One turn moves every row onto another: examples first, then more rows asked:
j_465: [ -3   1  20 -11   4  -4   9   2  12   9   2 -13   5   9 -15   5   8  14
  -3  -9  -5  -5   2  -1   1]
j_532: [ -5  15   3   1  -1   5   6  11  14   2  -7   4   9   8  -9   1  18  -7
   7   0 -10  -2 -13  -6 -14]
j_322: [-8 -6  9  0 -5 -2  0 11  1  3  2 -5 -2 18 -3 14  8 -1 -5 -4  2  2 -2 -3
  4]
j_987: [-8 -3 12  0 -5  0  0 12  2  3  2 -5 -5 22 -1  8  7  4  1 -3 -3  0 -1 -5
  7]
j_752: [  0  14  -4   1   2   4   9   4  10  -4 -11   6   7  10 -13   4  14  -4
   4 -10  -7 -10 -15   5 -13]
j_143: [ -9   8   0  -2   5  -1  -5   4   8   7  -8   4   8   0 -11  -1  12  -3
   1   2 -16   5 -15 -10 -13]
j_893: [  5   6  -4  -2   6   1   9   1  14   2 -11   4  10   3 -13  10   5  -9
  -2 -10  -7   4 -18  -5 -12]
j_736: [  4  13   1  -2   6   5   9   3  18   3 -10   3   5  12  -7  -3   5   0
  11  -5 -18   0 -15 -12  -5]
j_878: [ -4  12  -2   1   0   4   6   8  12   0  -9   5  10   6 -13   8  17 -10
   0  -5  -4  -3 -14   0 -17]
j_197: [ -5  -1  10 -17   0  -7   2   3  -1 -10   7 -12   8  11 -12   3   7  -2
   1  -3  -2   0   5  -5   5]
j_218: [ -6  12   0  -2   6   0  -3   1   8   4  -9   5   3   7 -10  -8   9   4
   9  -2 -21  -3 -15  -7  -8]
j_594: [  4  -4   1  -5   0 -14   5  -5   7  -6   6   7  19  21  -8   4   0   7
  -5  -9  -8  -7  -4  -5  -5]
j_679: [  1  -7   3  -6  -1 -14   3  -1   8  -2   8   6  22  17  -7   7   3   2
  -9  -4  -5   0  -3  -9  -9]
j_16: [  1   9   2  -2   4   3   7   6  18   7  -8   3  10   5  -8   4   8  -8
   3  -1 -12   9 -15 -14 -10]
j_592: [ -5   0  10 -17   1  -7   2   2  -1 -11   6 -12   6  13 -12   1   7   0
   3  -3  -4  -2   5  -4   6]
j_65: [ -4   0   9 -17   1  -7   3   1  -2 -12   6 -12   7  12 -13   2   6   0
   2  -5  -2  -3   5  -2   6]
j_680: [ -1  -4   7  -6  -2 -12   2   2  11   0  10   5  21  19  -4   1   3   5
  -3   0 -11   1  -2 -15  -6]
j_512: [ -5  -1   9 -17   1  -7   2   1  -2 -12   6 -12   8  11 -13   4   7  -2
   0  -5  -1  -1   5  -3   5]
j_128: [ -5  -6   6   1  -4  -2   1   7  -1   0   0  -4  -4  20  -6  15   5   2
  -5 -10   2  -3  -3   3   5]
j_292: [  8  10  -5  -1   7   3  11  -3  14  -1 -13   4   6  10 -12   3   2  -1
   5 -14 -12  -4 -18  -2  -6]
j_762: [-5 -3  8  1 -3 -1  2  7  0 -1  0 -4 -6 24 -3  9  5  6  1 -9 -3 -6 -3  1
  9]
j_265: [ -3  -1  18 -11   4  -5   9   2  11   9   1 -13   6   7 -17   8   8  12
  -7 -10  -3  -4   1   1   0]
j_560: [ -2   0  18 -11   5  -5   9   1  11   8   1 -13   5   9 -16   6   7  14
  -5 -11  -4  -6   2   1   1]
j_557: [  2  -1   5  -5   0 -12   4  -2   9  -4   8   6  17  24  -4  -2   1  10
   1  -5 -13  -6  -2 -10  -3]
j_851: [ -5   6  -6  -2   7  -3  -3  -2   4   3 -11   6   9  -1 -15   5   9  -4
  -4  -6 -11   1 -17  -1 -14]
j_835: [ -2  17   1   1   1   6   8   7  13  -1  -9   5   5  13 -10  -3  15  -1
  11  -5 -13  -9 -13  -2 -11]
j_535: [ -2  10  -6  -1   8  -2  -1  -5   4   0 -12   6   4   6 -14  -2   6   4
   3 -10 -16  -7 -17   2  -9]
j_681: [ -4   0  19 -11   4  -5   8   3  12  10   2 -13   6   7 -15   7   9  12
  -6  -8  -4  -3   2  -1   0]

j_292 goes to j_893
j_143 goes to j_218
Where do these go?
j_532 goes to j_835
j_560 goes to j_265
j_128 goes to j_322
j_594 goes to j_679
j_512 goes to j_197

One turn moves every row onto another: examples first, then more rows asked:
j_875: [ 10   1   4  -6  -3  19  13  12 -22   2   3  -4  -7  -6  -7   4  -2   9
   4 -11  16]
j_418: [-10   6   3  -9  -5  16  -1   9  -7  -4  10   1  -3   8  -5  23   3   4
  -3  -4  10]
j_300: [ 13 -10  21 -12  -7  11   1  11 -11  -3  -7  -7  -5   8  -2  20   3   1
   5   0   9]
j_675: [-13   8   6  -2   0   9   6  12  -5   5  -1  -2  -5   4   1  16   4  -2
  -6  -6   3]
j_992: [ -1  -6  11  -2  10  13 -14  -1  -3  -7   4 -11   4  -3  -2   7  13   1
   6  -3   5]
j_129: [ 15   1  21 -13  -1  13   0   4  -5   5   5 -17  -7   3  -7  19  -3  -3
  -2  -4   6]
j_142: [ -5  -7  12  -2  10  16  -1  -9  -3   4   3 -15   0  -1  -2   8  11   2
  10  -4   8]
j_618: [ 13  -2  25 -12  -8  11  -1  10  -8  -6  -4  -5  -8   0   3  12   0  -1
  -6  -5   3]
j_255: [  3   2   2  -7  -3  21   0   4 -18  -1   1   7  -9 -10   2   1   9  11
   1 -12  13]
j_450: [-11   3   5  -2  -6  14   1  17   1  -2   3  -4   4   1  -7   9  -4   5
  -3  -1  10]
j_897: [  5   2   0 -21  -4  20   0   1 -21   5  10  -3  -6  -1  -3   2  12   9
   9  -5  12]
j_573: [  8  -1  17 -20  -6   9   5   9 -17   7  -3 -14  -8   1   6   5   6  -8
  -3  -5   3]
j_544: [  1  -6   8 -13   4  12  -9   6  -7   1   0 -21   6  -3 -10  -3   7   0
   7   5   6]
j_803: [  3  -3   0   1  11  12  -8   8  -9  10   5 -14   5  -5  -5  11  14   0
   7  -8  10]
j_701: [  4  -3   2  -8  -9  25  -1   8 -14  10  -4   0  -8 -11  -1   4   7   7
  -1  -9  21]

j_418 goes to j_450
j_618 goes to j_255
Where do these go?
j_897 goes to j_544
j_875 goes to j_803
j_701 goes to j_142

One turn moves every row onto another: examples first, then more rows asked:
j_721: [  7 -12  -5   0  13  13   8  -1   1   3   1   7  -6   8  -2  -4  -3   8
   0   2   1 -14   0   2   7   7   1   0   4 -11  -4  -3   4   9]
j_931: [  3  -7  -4   3   3   1   4   3   2   5   6  18   2  15  -9  -7   6  -2
  -3  -2   7   1  -6  -9 -10   1  -9   1  -5  -2 -12   6  10  -3]
j_479: [ -7  -1  14   5   7   7   3   5  -4   7  12   7  -9   5  -1   7  -4   0
 -11  11  18   5  -2   1  15   0  -2   2   0   3 -15  -7  -1   3]
j_587: [-14   0  12   2   2   6   1   2  -5   4   6   5  -8   2  -2  13  -5   3
 -11  -3  12   2  -2   6  16  -2   3  -4  -2   0   1   5  -5  -8]
j_784: [-11   5   8   3   3   7  -2  -2   3   8   4  -2 -12  11   1  11   5   2
 -12   0  14   9   1   7   8  -1  -7   3   2  -4 -11  -5   1 -10]
j_359: [-10 -14   9  -8   3  -4   5  -4   6   4  12   7   4   1  -7  10   8 -12
  -2  -2  -3   1 -10  -7  -3  14 -11   5  11 -11 -14   5  -5  -3]
j_889: [ -4  -7  19  -9  18  -1   0  22   0   6  11   6  -2   8  -6  14  -9  -8
 -12   2   2  -4   0   5   0   3  -2   2   7 -14  -2  -3   3  -5]
j_448: [ -7 -17  17   0  12  -7  10   8   3  12  11   1   5   1   1   0  10  -9
  -4  -3  -1 -12 -10  -1   5  13 -10   8   3  -5 -11   6   1  -6]
j_605: [-11   1   9   3  -6  -4   8   0  11   4   9  -2   2  13  -7  10  -6  -4
  -6   4  11  -6  -8  -5  -4  -5 -19  -4  10 -12 -11   0  -2   5]
j_115: [ -9  -2   3   0   5   9   1  -3  -9   5   9  -5  -9   2  -3   6 -10  -8
 -17   4   9   5   5   3   7  -5  -3   3  -4  -2  -7   0  -2   1]
j_912: [-10  -4  18   9  -5  -7  11  15  -2   7   4  -2   1  18  -6  14  -1   2
  -5   3  12 -12  -1  -2   0   3 -13  -4   5  -6  -2   9  -2   3]
j_403: [ -7 -17   8   3  -1   3   1  13   0   9  -3  -3  -6  19   4   3  -2   5
   0   5   2   7  -6  -8   9   5  -9  -2  -5 -10 -13 -13   1 -15]
j_850: [-11   1   4  -9  16  -8  -5  12   6   7  15   4   5   7  -3   8  -8  -6
  -1  -1   4   3   0   4   0   0   3   3  10 -16  -7  -4  -4  -3]
j_768: [-10 -20  12  -1   7  -6  13   7  -2   8   9   6   7   6  -4  16   8  -1
  -5  -1  -2  -5   0  -1   0  15  -8  10   9  -4  -8   5  10  -6]
j_543: [ -1   0   8   2   7   4   1   1   0   3   5  -6 -18  10   3  10  -4  -5
 -10   6  15   5  -6  -4  17   6  -5   5   2  -2  -1   1  -7  -5]
j_678: [ -7 -11  13 -10  12   4  -1   7   8  10  -1   5  -2   5  -7  15  -2   2
  -8  10   4   2 -11  -7  -5   1   7   9  10 -10  -9  -6  -7  -5]
j_212: [-10  -9   3  -8  18  -6   3  11   4  13   2  -5   3   9   2  13  -4   3
   0   3   5  -5  -3   2   1   0   6  15   7  -7  -1  -2  -3  -6]
j_617: [-11 -14   4  -1  -2   2   1   9   2   6  -1  -2   1  13   3   5  -8   3
   4  -5   0   5  -8  -4  15   2  -4  -6  -7 -10 -10  -7  -5 -19]
j_951: [  6  -8  -7   2   7   0   7   4  -1   6   4  10   1  20  -6  -6   3  -9
  -4  -8   6  -1  -9  -2  -7   5  -9   4 -10  -3  -9  10   5  -8]
j_248: [  4  -7   3   0   3   4   6   6   3   3   7  25   4  16 -11   0   2  -3
  -1  -8   9  -2 -13  -2  -3   3  -8  -2  -6  -1 -13   7   6  -7]
j_631: [ -4 -18   9   0  -3   2   0  12  -3   2   3  -1  -8  12   0   0  -9  -3
  -2  10   0   6  -3 -16  10   5 -12  -5  -4 -11  -8 -12   0  -7]
j_386: [  3 -11   0   3   6  -2  10   9  -2   4   4  22  -1  19  -8   1  -1   0
  -3  -1   8  -1 -16  -6  -2   8  -6  -1  -5   0  -2  12   6  -6]
j_883: [  0   0   6  -6  -2  10   5  15  -6   2  -6  -3  -3  13  -8  16   0  -2
  -1   5   5 -10  -2   5   1  16  -8  -1   1  -9  -3   8  15   2]
j_390: [ -6   3  -1  -3   7   3   7  10   1  12  -2 -10   1   7   1  -4  -3  -5
   0   7   9 -14 -14  10   5   9  -7   1  -5  -6 -10   4  11   5]
j_311: [ -9 -13   5   2   9  -8   6   5   0   8  16   2   8  -1  -2   0   7  -7
  -4  -5  -5   0  -2  -9   2  15   1   0  10  -9 -12  11  -1  -4]
j_785: [ -5  -1   8  10  -5   0   6   8  -1   8   5 -11   4  15  -7   7  -2  -6
  -9  -2   7  -2   1  -9  -6   3  -3  -8   6 -12 -14  11 -12   1]
j_175: [  0  -6  -5   1  13   7   4  -1   6   2   4  13  -9  14  -1  -5  -1   9
  -1   5   3  -4  -7   5   5  10  -5  -5   8 -17  -6  -7   3  10]
j_64: [  0  -7  19  -7  14   3  -8  16   3  11   5  -3  -5   1  -3   1   4  -8
 -10   4   2  -7   0  -7  -4   1   5   6   4 -12  -7  -3  -6  -4]
j_153: [  1  -8   1  -2   8  15  -1   3  -2   3  -1   8  -7  14  -5  -4   5   2
  -2  -7  -2  -8   0  14   1  10  -2  -7  -1 -17  -8   0  -7   3]
j_480: [ -5  -5  14  10   0   6  17   9   4  11   4  -2   8  15  -9  16 -11   2
 -14   1  10  -6  -8  -3   0  -1  -4  -5   6  -7 -21   4  -1  -2]
j_474: [ -8 -17  11  -1  -3   2   0  14  -4   3   8   4   0   5  -1  -2 -11  -1
   2   4   1  -2   3  -8  14  -3 -11  -6  -8  -7 -10 -13   5  -6]
j_941: [ -7   9   4 -10  -4   5  -2   8   5   1   2   5  -1   7  -8   6  -1  -8
   7   6  10  -4 -15   4   4  14 -10  -7   3 -12 -13   3   3   8]
j_561: [ -3  -2   9   7   1  -2  14   5   9  10   5 -13   5   7  -1   3  -9  -3
  -6  -2  11 -18  -9  -8   7  -4  -8  -1   4  -5  -8   9  -4   0]
j_645: [  4 -13   3  -3   8  20   6   1  -2   1  -1  15  -4   9  -9   5  -3   8
  -3  -2  -1 -11  -2   9   4   7   2  -4   3 -12 -10  -3  -1   6]
j_693: [ -9 -18  11  -1  13  -3  14   4   2   8  13   7   5   5  -6  10  -2 -10
 -15   1  -4   3 -12  -1  -2  15  -9   2  10 -11 -16   3   6  -6]
j_307: [ -7  -1   0  -3   4  11  11   8   0   7  -4   2   1   6  -8   9 -13   2
 -10  11   4  -2 -20   1   2  12   2  -9   3 -10 -11   7  12   3]
j_433: [-11 -17   4  -5  -3   5   2   7  -2   3   4  -1   4   9  -2   5 -15  -2
   0  -4  -2   2  -1   0  11  -5 -11  -5  -9 -11  -9 -11   4 -14]
j_182: [ -3   7   0   1  -2  11  -1  11   0   8  -2  -5   2   2  -6  -1   5   3
  -2   3   3  -4  -2  -4  -1  12   7  -9   2 -10 -15   9  10   3]
j_999: [  9 -12  -2  -1   4   3   9   5  -2   1   3  14   0  14  -9   0  -1  -7
  -3  -6   5  -8  -8  -8  -2   4  -9   4  -7   0   1  13   9  -6]
j_659: [ -1  -9   2   1  14   7   5   7   0   3   0  11 -12  20  -1   0   1   7
  -2  -1   1  -9  -7  15   6  14  -7  -6   2 -17   1   0   0   4]

j_912 goes to j_561
j_768 goes to j_448
j_64 goes to j_850
Where do these go?
j_115 goes to j_784
j_645 goes to j_659
j_931 goes to j_248
j_433 goes to j_403
j_307 goes to j_883

